(in the rows, 128 means zero)
The rows of A fall into a few groups, which share some directions, and each row is roughly a mix of its group's hidden directions, except some rows that fit no group.
A (146 x 10):
[[178 159  96  82 137 102 134 143 149 151]
 [169 125 131 121 124 164  79  95 170 138]
 [142 134  84 161 111 140 107  65 139 143]
 [100  73 151 159 145 124 132  78 134 145]
 [129 153 162 160 139  87  87  98 109 158]
 [122 151  64 166 135 107 155 144 113 101]
 [128 110 137 134  93 118 147 192 172 148]
 [140 160 148 146 129 134  65  77 131 132]
 [ 99 120  92 153 138  78 178 151 137 131]
 [117 126 100 150 124  86 177 179 114 113]
 [ 93  75 110 152 140 118 154 171 155 124]
 [123  95 153 173 148 119  85  93 146 156]
 [118 145 134 123 160  91 186 164 116 158]
 [134 145 144 150 148 127  86  67 153 158]
 [115  94 161  93 121 120  83 143  83 106]
 [121 158 110  92 156 143 165  71 114 123]
 [145 124 136  64  84 116 148 134  90 121]
 [126 141 127 160 136 100  59  90 112 134]
 [121 126 165 120 139 110 141 168  58 125]
 [136 133 172  92 132 139  93 101  94 172]
 [122  90 157 136 110  71 127 165 101 149]
 [ 97  89 141 164 140 114 152 103  96 172]
 [140 162 144 103 138 173  93  77 136 146]
 [139 124 194 131 129 115 132 128 161 181]
 [136 132 124 130  98 169  76 106 169  97]
 [ 97  71 140  90 133 145  94 161 127 117]
 [120  90 128 191 154 111 123  95 154 142]
 [104 126  99 159 120  80 169 147 169 130]
 [134 121 124 162 131 124 113 100 206 139]
 [137 129 118  99 108 178 137 145  85  79]
 [154 137 123 163 161 110  95 131 186 154]
 [104 157 129 162 131 141 160 152 135  63]
 [124 138 158  81 128 136 131 194 112 103]
 [145 138 125 134 117 144 105  45 117 144]
 [114  66 156 135 133 128 147 140 180 108]
 [110 148 147 103 152 117 187 149  81 134]
 [120  85 102 164  87 156 136 139 161  97]
 [114  94 104 174 122 115 170 168 158 124]
 [111 123 120 144 129  80 183 175 143 141]
 [ 99 114 121 137 144 167 185 126  88 103]
 [128 142 107 142  95 142 154 199 152 135]
 [131 141 106 100 133  88 162 192 121 131]
 [146 116 116 118  76  72 128 168 111 134]
 [136 122  93 178 124 123 117  67 146 149]
 [155  94 121 124  83 106  78 129 103  98]
 [107  86 128 176 131 122 129  69 107 136]
 [132 119 145 153 140 142  88  93 192 143]
 [138 181 100 122  96 118 141 173 109 162]
 [130  96  99 193 105 128 157 108 154 131]
 [150 175 136 108 110 173 115 113 176 111]
 [115  66  90 158 110 110 151 101 128 144]
 [131 138 160  98 157 123  85  82  95 152]
 [124 100 136 151 133 129 186 158 181 137]
 [106  81 107 142 124 100 169 169 115  99]
 [151 166 143  98 142 174 109 104  84 116]
 [114  73 156 140 153 147  78 114 108 148]
 [123 122 139 131 108 136  85 146  54 115]
 [126 112 157 129 115  63 155 172 124 147]
 [123  95 118 101 118 147 185 173 103 111]
 [131 125 144 113 123  72 168 183 120 140]
 [157 143 132 148 134 108  87 139 192 153]
 [119  93 118 167 106 102 120  93 182 142]
 [101  87 147 147 142 142 116  80  78 137]
 [136 137 106 127 107  99 172 194 125 108]
 [124 137 167  99 138 132  88  87  78 141]
 [106 112 109 152 109 121 162 184 143  85]
 [128 128 124 157 138 149  93 100 195 152]
 [159 191 147 123 123 116 126  89  89 138]
 [ 93 121 146 112 141 126 141 171  63 117]
 [131 163 120 100 117 113 152 199 125 108]
 [ 94 117 122 137 163  97 163 184 106 138]
 [139  99 135 152  97 144  95  61 142 127]
 [140  81 168 134 104 167  81 140 130 132]
 [122  89 149 167 153 103 113  88 138 169]
 [138 116  85 138  97 126 164 176 163 105]
 [106  93 142 159 160 123 120  75 122 169]
 [ 99 152 129 171 149 141 167 128 110  75]
 [113  93 146 169 136 146  85  84 157 131]
 [123 121  93 159 100 134 171 169 163 101]
 [109 103 139 149 113 136  97 113  54 119]
 [116 108 127 138 151  74 164 149 152 173]
 [129  91 103 163 102  91 134 165 169 112]
 [132 112 139 142 121  60 163 156 152 154]
 [123 108 135 104 134 117 188 184 106 137]
 [106 110 121 173 138 145  93  65 124 120]
 [137 126 157 132 134  90  77  90 132 172]
 [148 152 172 100 141 179  98 116  96 129]
 [114 149  97 136 166 162 168  79 142 126]
 [126 122 155  98 118  84 160 160  76 135]
 [143 149 154 103 173 106 131 166  86 156]
 [154 170 168  87 140 166  98 143 132 135]
 [140 147 165 109 137 145  75  94  92 153]
 [ 89  87 121 154 108 131 167 171 127  98]
 [139 150 122 113 124 173 106 128  64  96]
 [127 105  86 153 102  98 158 168 156 102]
 [147 128 150 129 120 117  55  92 121 156]
 [157 138 146 110 114 161  77  88 151 159]
 [ 86 104 116 166 136 110 172 146  87 112]
 [125 155 156 124 151  99 121 133  57 151]
 [150 169  77 148 104 116  85 111 129 148]
 [123  95 169  89 143  93 150 167 125 156]
 [132 162 149 105 125 119 131 153  55 146]
 [117 135 107  88  87 145 169 155 119  86]
 [118  99  98 186 127 111 139  76 129 138]
 [147 194 137  90 145 154 139 135 136 161]
 [119 143 108 180 164 161  96 104 161 127]
 [112 107 147 155 101 123  92 131  61 116]
 [145 110 152 108 174 139 108  91 114 180]
 [116 161 132  94 141 112 174 160  92 163]
 [141 194  91 135 118 135 165 135 140  98]
 [144 133 173  79 112 157  92 102 115 154]
 [140 153 144  88 130 174  98  78 113 139]
 [ 88  66 144 153 140 122 148 106  96 120]
 [176 178 117 134 146 133 118 100 174 142]
 [122 113 139 127 120  73 175 180 139 128]
 [101 115  95 165 150 110 166  91 164 143]
 [ 98 100 121 173 149 132 156  74 104 121]
 [128 137 142  91  78 147 117 139  74  99]
 [120  98 103 133 114  85 150 183 126  92]
 [102  91 143 163 122 105 139 145 187 151]
 [ 99 160 117 101 152 129 138  66  99 149]
 [101 130 139 180 115  82  88 143 158 129]
 [129 179  98 134 140  84 180 138 122 119]
 [137 101 155 121 101  84 111 181  94 136]
 [151 185  94 121 117 144 114 169 111  96]
 [153 188 152  79 143 131 114 158 122 129]
 [129 147 179 118 123 164 108 160 140 178]
 [133 156 154  73 115 125 108 156  81 106]
 [109 152 110 186 155 144 153 101 117  90]
 [147 161 125 123  91 146  70 127  83 127]
 [144 130  94 160 110 160 147 132 193 120]
 [115 109  95 146 130 144 171 138 188 101]
 [165 172 104  90 117 110 144 174 140 114]
 [140 133  87 121 111 114 157 184 162  96]
 [140 121 102 194 127 112 165 125 168 134]
 [ 99 109 127  94 108 166 147 145  94  78]
 [128 156 122 153 138 131  63  76 131 122]
 [140 150 128  99 141 119 166 150 197 134]
 [161  88 115 108 108 144 115  80 169 147]
 [153 193 138 102 142 157 142 146 150 157]
 [145 144  94 146 150 136 139  85 188 145]
 [161 134 118 144 173 105 124 108 174 172]
 [125 131 127 168 161 152  80  87 162 134]
 [137  97 170 148 112 135 102  85 166 160]
 [139 139 120 114 121 186 107 125  81  85]
 [130 164 132  92 143 128 161 195 136 127]]

In each list below, two rows fit none of the groups, and each other row fits one group, some only roughly. Which are they? Name them in the order they come.
  J154: [115 124 105 119 115 102 199 161 124 103]
  J427: [153 146 150 132 115 165  75  76 136 124]
  J32: [127 105 103 153 144 121 159 176 182 146]
  J259: [123 145 100 150 142 145 106  69  86 103]
  J939: [100 124 117 135 147 111 167 159  63 112]
  J293: [134 134 172 131 141 112  77 122  75 152]
  J809: [131 132 124 103 144  95 188 175 119 151]
  J977: [119 129 125 132 141 146  99  55  86 125]
  J157: [125 165 100 156 126 180 109  92 115  94]
  J261: [119  69 151 126 139 118 175 147 159 153]
 | J977 J261
  J108: [135 102 124 106 136  93 142 204 131 132]
  J338: [127 138 181  93 136 127  78 134  87 120]
  J475: [128 103 165 149 131 130  97  96 179 166]
  J554: [117  89 148 109 156  94 147 187 114 136]
  J694: [125 144 148 104 128  72 151 185 109 128]
  J118: [127 160 107 113 115 166 165 172  91 106]
  J240: [125 162 165  94 144 117 109 177 105  94]
  J355: [102 108 103 154 161 117 186 133 152  97]
  J458: [128  91  92 174 106 131 167 149 162 125]
  J129: [107 122 183 164 173 117 106 117 113 156]
  J697: [142 171 143 103 127 113 128 173 183 144]
  J737: [123 153 100 130 126  85 167 164  78 125]
  J65: [155 172 131  85 135 132  77 101 112 145]
  J323: [119  92 148 123 110 104 171 177 168 134]
 | J694 J65
  J680: [102 100 123 138 147 103 159  62 104 134]
  J783: [129 136 143 109 131  86 159 188  92 144]
  J850: [144 171 125 123  95 127 111 188 155 102]
  J815: [159 168 135 100 106 158 109 128  81  95]
  J789: [152 115 162 102 112 187 103  98 103 121]
  J56: [150 138 136  99 109  75 136 183 103 140]
  J437: [119 109 127 151 118 160  80  69 103 129]
  J340: [139 184 100 135 128 179  95 109 138 144]
  J667: [133 138 127  88 138 144 179 183 155 127]
  J577: [125 134 152  92 119 103 162 193 145 110]
  J31: [121 123 187 131 139  99  88  96 114 163]
 | J680 J31
